(in the rows, 128 means zero)
X: rows in 4 groups, each row roughly a mix of its group's directions:
X (140 x 10):
[[121 114 155 161 119 101 130  87  98 160]
 [ 97 130 137 184 120 104 137 123 167 118]
 [167  89 120 120 124 134 105 118  83 151]
 [156 105  84 147 141  94 102 114 153 124]
 [128 125 148 152 150  80 157 170 126 124]
 [165 154 126  97 129 148 167 132 133  89]
 [153  92 185 141 128 103 122 134 149 122]
 [136 140 110  80 142 108 146 159  97 156]
 [171 111 170 115 142  99 142 159 137 133]
 [121 148 133 141 156  82 115 152 169 150]
 [101 145 104 156 127 154  91  90 131 103]
 [ 88 132 140 120 115 171 164 108 105 111]
 [114 130  95  81 126 146  79 141 129 125]
 [ 92 142 124 104 143 164 109 130 130  78]
 [137 102 116  94  90 138  94 105 159 114]
 [114  98 165 163 142 103 136 144 169 127]
 [167 131 150 141 125  93 138 148  79 119]
 [149 136  85 108 152 162 119 120 129  85]
 [ 94 126  67 139 144 152 126 119 143 110]
 [141 128 165 135  88 137 182 119 119 122]
 [127 120 175 134  92 133 109  86 119 103]
 [171 125 161 153 102 100 139 149 120 157]
 [149 127 167 141 131  83 144 144 112 167]
 [110 128 105 101 176 140 103 136  90 111]
 [107 150  95 143 104 155 122 111 178 125]
 [126 153 161 122 112 137 105 152 146  74]
 [ 94 142 142 166 100 117 100 167 120 143]
 [104  97 131 158 124 149 139  90  85 119]
 [137 121 135 182 108 130 155  99 159 150]
 [123 155 111 104 130 166 117 135 144  74]
 [ 97 120 119 190 127 122 108  95 132 128]
 [147  91 167 122 135  94 158 155 113 118]
 [142 125 110  79 115 135 141 163 171 139]
 [121 100 110 170 124 108  83 120 153 148]
 [158 110 108 123 127 129 113 154  92 179]
 [107 149  98 128 137 115 132 188 154 137]
 [ 91 104 112 126 153 136  82 109  97 117]
 [142  99 119 150 142 140 131  97  72 109]
 [152 147 122 121 135 107 130 158 191 122]
 [159  84 115 158 100 100 127 153 139 144]
 [128 136 153 175 144  91 167 122 125 110]
 [115 124 116  80 161 147 112 118 101  92]
 [114 136 156 163 117 142 141  78  95 136]
 [107 115 159 120 147 131 157 162  78 131]
 [115 150 122 173  96 136 120  84 142 150]
 [164 108 131 111 111 137 105  84  89 138]
 [145 144 133 180 115 129 101  95  98 144]
 [166 124 158 100 135 121 168 121  93 146]
 [145 114  93 119  84 135  87 109 117 151]
 [113 125 148 149 102 183 164 114 120 141]
 [150 135 107 151  91  98 120 104 162 158]
 [125 144 128 169 128 108 149 145 107 183]
 [120 140 130 175 103 145 150  78 130 139]
 [159 109 172 144 133  97 107 154 100 130]
 [136 129 105 144 110 122  88 156  84 158]
 [147 171 148 125 101 149 127 157 135 170]
 [142  90 110 116 119 134  79  98 100 141]
 [123 110 164 168 121  90 115 156 149 146]
 [110 148 144 129 159 113 157 153 170  96]
 [146 116 109 136 116 149  91  69 121 120]
 [153 130 154  98 145 129 147 187 133 136]
 [159 128 124 103 130 125 133 193 151 133]
 [104 132 147  90 142 133 155 147 161  88]
 [156  98  93 123 137 110 119 162 147 168]
 [120 106 128  71 111 160 141  97 113 134]
 [143 117 125 163 155 125 105 137  70 142]
 [167 102 101  92 110 143  94 118 143 142]
 [121  95 180 114 132 109 128 122 132  83]
 [124 146 128 155  93 124 108 143  84 168]
 [120 113 115 108  99 142  94  85 133  89]
 [117 108 102  80 137 131 118 139 162  90]
 [ 76 132 158 130 105 133 122 110 143  87]
 [118 161 101  98 158 117 116 148 136  83]
 [131  93  89 130 121 161  85 102 132 131]
 [143 123 121 160 114 125  94 126  73 155]
 [119  90 107  89 161 122 110 118  92 141]
 [163 127 135  86 124 139 145 164 128  88]
 [121 139 158 169 147 100 157 142 112 164]
 [102 132 117  77 152 153 136 113 126  89]
 [119 165 140 164 137 138 183 127 119 110]
 [165  87 130 123 102 116  82 122 122 148]
 [133  76 157 105 107 107 112 101 128 108]
 [192 119 144 107 108 122 120 152 151 125]
 [135 108 108  91 128 115  98 143 140 181]
 [132 110 144  65 134 130  91 128 131 108]
 [117 129 129 111 169 108 107 186 121 119]
 [115 117 128  88 120 148  96 141  86 163]
 [147 137  93 132 133 143  97 108  76 150]
 [156 139 154  84 128 132 123 175 148 110]
 [121 110 124 184 133 115 117 150 172 143]
 [133 111 115 114 144 128 126 180  87 161]
 [152 127 116  81 119 132 111 171 160 145]
 [147 117 126 137  97 148 106  83  93 156]
 [127 114 114 176 146  92 118  92 131 101]
 [135 120 121  88 127 139  93 141 149  75]
 [ 98 154  99 158 150 119  95 143 136  94]
 [131 124 126 175 167  93 151 145 111 149]
 [128 124 136  90 144 118 128 181 166 145]
 [152  95  95 158 151 112  96 100 140 121]
 [ 99  90 106 166 137 128 101  90 132 129]
 [118 182 140 124 138 169 124 165 131 141]
 [115 127 163 181 128 116 154 127 139 164]
 [172 143 132  95 100 131 115 161 147 156]
 [150 139 136 175  97 108 125 127 117 173]
 [ 80 160 107 114 154 123 113 145 140  94]
 [107 106  92 115  89 134  80 123 140 130]
 [132  96 124 106 128 111  84 119  83 151]
 [104 143 106 137 137 150 113  79 158  96]
 [112 123 121 189 141 115  90 144 118 144]
 [143 155 154  90 119 112 172 142 113 104]
 [ 93 105  74 133 148 142 142 118 137  99]
 [137 125 122  57 135 136 120 131 103 107]
 [131 130 154 166 133 100 166 151 158 153]
 [126 130 112 178 167 142 164 110 141 141]
 [ 77 151 152 138 107 103 151 119 102 146]
 [125 141 122 127 131 160 163 114 101  73]
 [158 135  93 129 105 170 111  88 124 121]
 [162  95 158 114 130 101 108 171 122 119]
 [114 160 151 156 149  98 163 142 162 124]
 [139 114 108 146 100 132  91  74 111 128]
 [110 150 149  78 139 146 175 123 128 132]
 [122 118 107 166 124 154 139  69 126 140]
 [121 131 156 108 178 115 133 175 115 117]
 [151 130 142 118 126 112 130 188 160 154]
 [112 147 145 137 115 165 184 116 134 103]
 [120 163 122  92  96 142 115 170 128 102]
 [122 126  83 149 117 148  77 123 151 111]
 [133 155 129 107  82 148 144 102 168 143]
 [133 131 120 102 117 165  91 106 121  80]
 [119 125 145 102 143 145  99 122 125  65]
 [115 141 105 161 111 153 107  81  99 134]
 [112 169 127 133 136 160 161 102 113  91]
 [124 137  87  95 112 146 108 128 166 162]
 [150  92 124  76 104 141 124 101 147 119]
 [121  96 159  92 130 151 140 129  82 111]
 [184 129 139 148 131  96 131 153 143 158]
 [127 102 173 163 117  96 139 100 107 127]
 [125  92 141 164 122 150 136  98  90 155]
 [149 138 144  90 129 186 120 139 110 146]
 [114 140 133 152 113 145 126  59 136 115]]
one row of each group, then the others: which group is each in?
[113 103 132 111 137 121 101  76  86 128] | (65)
[117 131 157 180 106 119 157  97 139 146] | (13)
[148 130  98 174 141 107 121  91 151 147] | (51)
[139 139 160  86 104 145 158 143  96 147] | (133)

[119 132 135 101 119 151 131  75 108  85] | (65)
[113 135 157 181 119  91 131 122 100 111] | (51)
[145 130 140 172  95 114 146  97 108 161] | (65)
[ 96 112 134 103 167 125 157 161 127  96] | (51)
[125  92 112 151  97 165  97 108 133 153] | (133)
[115 163 152 150 109 139 158 128 116 177] | (51)
[135 153 158  97 104 116 159 161 155 107] | (13)
[154  96 139  85 153 114 103 162 131 114] | (13)
[ 84 146 133  95 164 117 134 129 160 153] | (133)
[181  98 132 146 104 108 146 101 128 109] | (133)
[141 108 139 141 144 121 154 170 124  75] | (65)
[107 131 138  91 127 175 168 106 110 125] | (133)
[119 131 135 124 173 122 139 189 113 116] | (51)
[106 138 130 148 150  87 167 161 152 131] | (51)
